In the rows, zero is written as 128.
A single turn carries every row of the set below to another of its rows. Some are shown first; where does it send the rows asked next?
zupaf: 99; 107; 102; 145; 118; 88; 138; 129; 141; 121; 112; 124; 101; 137; 128; 133; 130; 118; 128; 154
kos: 107; 106; 130; 140; 123; 130; 123; 101; 112; 80; 129; 111; 115; 121; 117; 139; 117; 117; 151; 125
fiv: 127; 112; 115; 144; 139; 141; 124; 104; 123; 76; 119; 131; 115; 133; 108; 150; 125; 112; 150; 131
Zos: 103; 124; 111; 140; 128; 114; 160; 136; 146; 132; 111; 126; 120; 135; 115; 148; 124; 117; 161; 121
Tamud: 125; 78; 126; 135; 133; 145; 129; 115; 119; 148; 120; 124; 123; 122; 135; 139; 113; 121; 137; 157
dake: 120; 76; 112; 138; 128; 124; 116; 119; 110; 97; 120; 138; 133; 135; 156; 155; 112; 117; 139; 114
Nug: 117; 105; 121; 142; 129; 134; 116; 99; 107; 81; 119; 122; 123; 127; 111; 152; 116; 115; 153; 142
zuba: 125; 78; 108; 138; 132; 128; 116; 120; 113; 94; 116; 143; 133; 139; 156; 158; 113; 115; 138; 115
doni: 121; 78; 130; 134; 131; 143; 134; 117; 124; 147; 125; 119; 119; 119; 138; 132; 113; 122; 136; 149
rodot: 122; 80; 128; 134; 132; 144; 137; 120; 129; 146; 128; 120; 113; 119; 141; 127; 118; 122; 132; 140
zoput: 110; 105; 128; 141; 124; 131; 117; 97; 107; 82; 123; 115; 120; 124; 114; 147; 114; 116; 154; 136
bova: 127; 83; 124; 135; 137; 149; 141; 124; 137; 143; 128; 125; 109; 122; 138; 127; 123; 120; 129; 135
gilaz: 126; 79; 107; 138; 133; 128; 119; 124; 119; 94; 120; 144; 129; 137; 156; 153; 117; 115; 134; 108
damog: 138; 85; 115; 138; 146; 153; 136; 123; 137; 141; 120; 137; 115; 129; 132; 138; 125; 117; 130; 147
Tuzi: 97; 116; 117; 140; 121; 107; 150; 128; 126; 137; 106; 119; 133; 131; 113; 154; 112; 119; 171; 139
pid: 98; 104; 103; 146; 116; 85; 133; 124; 133; 123; 107; 123; 108; 137; 127; 139; 126; 118; 132; 164
Viba: 108; 108; 95; 147; 125; 91; 133; 128; 141; 119; 104; 133; 106; 143; 124; 143; 132; 115; 128; 164
kope: 105; 106; 96; 147; 122; 90; 133; 126; 136; 120; 103; 130; 109; 142; 124; 144; 129; 116; 132; 168
faza: 119; 77; 115; 138; 126; 124; 118; 121; 112; 96; 121; 135; 131; 133; 158; 152; 111; 116; 138; 110
peto: 97; 120; 117; 139; 122; 110; 159; 134; 140; 135; 113; 119; 122; 131; 117; 146; 119; 120; 164; 122
pap: 123; 114; 116; 144; 137; 141; 127; 107; 127; 75; 125; 128; 109; 131; 112; 143; 128; 112; 145; 121
vomu: 113; 122; 104; 144; 135; 118; 154; 134; 140; 132; 102; 135; 128; 140; 108; 160; 123; 115; 165; 136
bop: 138; 82; 115; 138; 145; 153; 132; 119; 129; 143; 118; 136; 121; 130; 130; 143; 119; 118; 134; 155
pof: 124; 77; 109; 138; 129; 125; 115; 119; 111; 95; 117; 140; 134; 136; 156; 158; 112; 115; 139; 117
tepa: 107; 109; 96; 147; 124; 91; 137; 129; 143; 119; 107; 131; 102; 143; 125; 139; 134; 116; 127; 157
ril: 121; 78; 112; 137; 127; 125; 120; 122; 116; 95; 124; 137; 129; 134; 158; 150; 113; 117; 136; 107
mef: 123; 79; 110; 137; 131; 127; 121; 124; 119; 95; 122; 139; 127; 135; 158; 152; 116; 115; 135; 106
sav: 101; 104; 100; 146; 119; 87; 131; 124; 133; 121; 105; 127; 109; 139; 125; 143; 125; 118; 133; 168
zet: 109; 125; 107; 141; 134; 118; 159; 136; 145; 131; 106; 132; 123; 139; 110; 154; 126; 116; 163; 127
Didu: 133; 79; 120; 138; 140; 149; 129; 115; 122; 144; 116; 131; 124; 127; 132; 143; 115; 119; 137; 159
ton: 103; 108; 99; 145; 122; 89; 139; 131; 144; 119; 110; 127; 100; 140; 127; 136; 133; 116; 126; 154
rep: 96; 105; 105; 145; 116; 86; 136; 126; 136; 122; 110; 123; 105; 136; 130; 135; 127; 118; 130; 159
Dukal: 132; 86; 119; 136; 143; 153; 140; 124; 140; 142; 124; 132; 110; 126; 136; 131; 126; 118; 129; 138
lige: 102; 117; 112; 141; 124; 111; 147; 127; 128; 136; 102; 126; 136; 135; 110; 160; 112; 119; 171; 146
gile: 94; 117; 119; 139; 118; 108; 153; 130; 133; 138; 111; 116; 128; 130; 116; 148; 114; 120; 167; 131
Silar: 127; 79; 106; 138; 132; 127; 118; 123; 116; 94; 118; 145; 131; 138; 154; 156; 116; 115; 136; 112
letas: 115; 113; 122; 141; 132; 137; 130; 107; 126; 76; 129; 121; 107; 126; 116; 138; 127; 113; 145; 116
Seze: 109; 109; 128; 140; 127; 133; 127; 104; 120; 79; 130; 113; 109; 121; 117; 136; 122; 116; 148; 118
lavim: 124; 110; 116; 145; 136; 139; 118; 100; 115; 77; 117; 129; 120; 132; 107; 154; 121; 114; 152; 140
fikuz: 110; 120; 106; 143; 131; 114; 149; 130; 132; 134; 101; 131; 133; 140; 106; 164; 118; 117; 169; 144

pof turns into zuba
ton turns into zupaf
Now find these:
gile turns into Tuzi
bova turns into rodot
fiv turns into pap

